In the data rows, 128 means zero.
Here are some points:
[158 113 110 148 123 138 120 122 149 151 106 121 135 117 145 146 133 167
 134]
[158 112 119 108 182 138 105 143 109 114 139 127 135 132 145 180 133 131
 150]
[104 142 142 108 119  81 159 120 166 100 112 113  57 161 145 156 133 135
 111]
[158 116 115 124 176 138 105 128 109 128 124 114 135 151 145 175 133 147
 150]
[158 136 121 164 117 138 105 133 166 154 106 117 135 156  86 139 133 165
 150]
[143 110 110 124 143 138 120 142 109 146 143 115 135 139 145 189 133 120
 150]
[104 130 170 108 111  58 105 105 166 105 100 107 135 144 145 149 133 168
  95]
[104 137 110 124 102 138 143 103 109 121 130 125 135 101 145 109 133 118
 111]
[104  93  96 108  99 138 159  96 109 135 108 122 135  81 145 100 133  90
  95]
[158 119 115 108 132 138 159 164 109 156 119 123 135 194 145 119 133 113
  95]
[120 133 156 108 112  81 105 111 149 117 119 116 135 131 145 138 133 146
  95]
[104 150 116 164 111 138 159 119 166 107 123 121 135 139 145 116 133 139
 150]
[120 144 113 164 122 138 159 119 166 121 131 120 135 135 145 115 133 139
 150]
[104 127 145 148 111 138 159 159 125 180 112 129 135 170 145 119 133 132
 111]
[104 145 112 148 124 138 143 120 149 105 141 117 135 135 128 116 133 134
 150]
[104 129 119 108 127 138 159 120 125 126 173 119 135 133 145 121 133 129
 150]
[158 152 146 108 118 138 105 120 109 122 133 151 135  89 145 136 133  91
  95]
[104 115 120 164 132 138 105 129 166 120 111 116 135 148 145 151 133 178
 150]
[104 139 114 108 103 138 159 125 109 153 112 120 135 162 145 108 133  98
  95]
[104 120 106 148 133 138 159 112 149 103 132 116  57 150 145 116 133 128
 134]
[158 112 112 108 146 138 143 140 109 133 121 126 104 145 145 129 133 126
 134]
[158 148 145 108 121 138 120 104 109 115 159 160 135 114 103 122 133 102
  95]
[104 118 178 164 109  81 159 119 166 136 113 133 135 142 103 106 133 128
  95]
10 more points follow, each with its number after it:
[104 125 118 108 107 138 143 109 109 116 123 116 104  93 128 100 133 109
 111] 0
[120 121 131 108 122 138 159 122 109 122 148 118 135 124 145 109 133 112
 111] 1
[104 127 117 108 140 138 159 135 149 109 157 124 135 153 145 108 133 142
 150] 2
[104  98 102 108  97  58 105  92 109 103 111 104 135  80  86  99 133  82
  95] 3
[104 107 110 108  96 138 105 107 109 131 104 117 135  98 145 104 133 103
  95] 4
[104 102 103 124 111  81 105  99 125 124 110 104 135  94 145 106 133 115
 111] 5
[104 158 139 148 110 138 159 143 149 125 135 121 135 128  86 104 133 120
 134] 6
[104 149 146 148 103 138 143 123 149 133 116 113 135 121 128 115 133 147
 111] 7
[104 173 105 108 112 138 159 122 166  94 135 109 135 134  86 113 133 130
 150] 8
[104 125 115 164 126 138 159 109 166 127 150 127 135 109 145 114 133 145
 150] 9
Which two of these numbered points are nearest to each point below, looking only along the 3 directions in which the first points spread most? Their numbers follow each, nearest first.
[158 116 108 124 117 138 143 126 125 182 114 139 104 111 128 123 133 108
 111] > 1 4
[143 124 116 108 118 138 159 135 125 157 167 119 135 133 145 120 133 116
  95] > 1 0
[104 146 122 164 116 138 159 106 166 143 128 145 135 115 145 111 133 143
  95] > 6 8
[104 103 102 108  99  58 105  98 109 137 104 101 135  84 145 103 133  92
  95] > 3 5
[104 162 120 164 108  58 159 107 166 112 114 119 135 131 145 119 133 131
  95] > 7 8
[143 147 121 124  93 115 120 103 109 161 117 222 135  87 103 108 133  91
  95] > 4 0
[158 173 101 164 117 138 159 140 109 160 106 163 135 143  86 157 133 121
 150] > 2 9
[104 161 110 164 101 138 159 102 109 125 139 113 135 120 145 102 133 119
 150] > 6 8
[104 138 103 108 160 138 105 169 109 119 132 118 135 153 145 127 133 132
 150] > 2 1
[120 117 113 108  97 138 120 105 109 135 103 129 135 102 128 108 133 103
  95] > 4 0
[143 170 147 108 114 138 105 113 109 104 160 158 135  98  86 119 133  99
 111] > 4 1
[104 128 158 164  98 138 159 174 109 206 107 133 135 174 145 112 133 117
  95] > 6 8
[104 159 115 108 138 138 159 150 109 105 134 114 135 153 145 127 133 135
 150] > 2 8
[143 110 132 108 129 138 159 137 109 131 173 122 135 126 145 115 133 112
 134] > 1 4
[104 139 111 124 100 138 159  99 109 128 123 141 135 102 145 103 133 110
  95] > 0 1
[104 129 143 148 110 138 159 113 125 130 149 121 135 129 145 104 133 128
  95] > 6 0
[104 125 238 108 116 138 105 138 109 108 103 106 135 121 145 140 133 147
 150] > 5 7
[120 165 108 124 109 138 105 153 109 104 134 112 135 101 103 102 133 105
 150] > 1 2
[104 143 113 108 102 138 159  99 109 133 104 115 135  95 145 125 133 125
  95] > 0 4
[104 148 134 164 115 138 159 101 109  91 217 136 135 115 145 104 133 118
 150] > 6 1
[104  99 117 108 109 138 159  98 109 128 112 116 135  87 145  97 133 107
  95] > 0 4
[104 172 128 108  97 138 105 105 109 139 102 153 135 113  86 126 133 104
  95] > 4 5
[104 177 154 124  98 115 120 114 125 143 107 152 135 130  86 126 133 108
  95] > 5 3
[104 112 211 108 116  58 105 141 109 102  96 109 135 106  86 199 133 152
 150] > 5 3
[158 119 115 108 115 138 159 133 109 150 188 122 135 127 145 117 133 108
  95] > 1 4
[158  94 149 108 135  58 105 170 109 110 118 102 135 113  86 104   0  90
 150] > 5 4
[104 112 169 164 120  81 159 123 166 125 119 120 135 146 103 105 133 132
 111] > 7 8
[104 127 112 148 118 138 159 106 149 128 140 134 135 108 145 111 133 133
 134] > 6 8
[158 103 121 108 193 138 105 133 109 127 110 110 135 162 145 195 133 154
 150] > 2 9
[158 161 153 108 118 138 105 102 109 110 169 173 135  97  86 122 133  89
  95] > 4 3
[158 119 116 108 163 138 159 151 109 139 125 124 135 166 145 139 133 142
 150] > 2 1
[104 131 161 148 117 138 143 149 149 121 133 112 135 128 103 111 133 140
 150] > 8 9
[104 204 137 108  95 138 105 110 109 149 105 163 135 124  86 136 133 101
  95] > 4 5
[158 137 163 164 143 138 105  99 109 104 172 196 135 104 103 135  35 111
 111] > 4 5
[120 166 143 108 101 115 105 167 109 105 138 111  57 112  86 104 133 105
 150] > 5 1
[158 149 167 108 135 138 105 101 109  82 134 243 135  86  86 164   0  86
  95] > 3 4
[104 140 110 108  96 138 159 106 109 140 144 121 135  97 145 106 133 100
  95] > 0 4
[158 112 115 164 193 138 105 140 109 121 133 142 135 165  86 176 133 117
 150] > 2 9
[158 109 120 164 159 138 105 123 125 128 112 144 135 138 128 203  35 116
 134] > 2 5
[104 135 154 108 111  81 120 104 149 115 106 124 135 139 128 140 133 150
  95] > 5 7
[104 151 116 148 112  81 159 107 149 110 118 120 104 139 145 119 133 126
  95] > 7 6
[104 131 175 164 155  58 105 131 166  98 136 141  25 143  86 157   0 129
 150] > 7 5
[143 108 128 148 144 115 105 175 109 121 136 119 135 118 103 153 133 140
 150] > 2 8
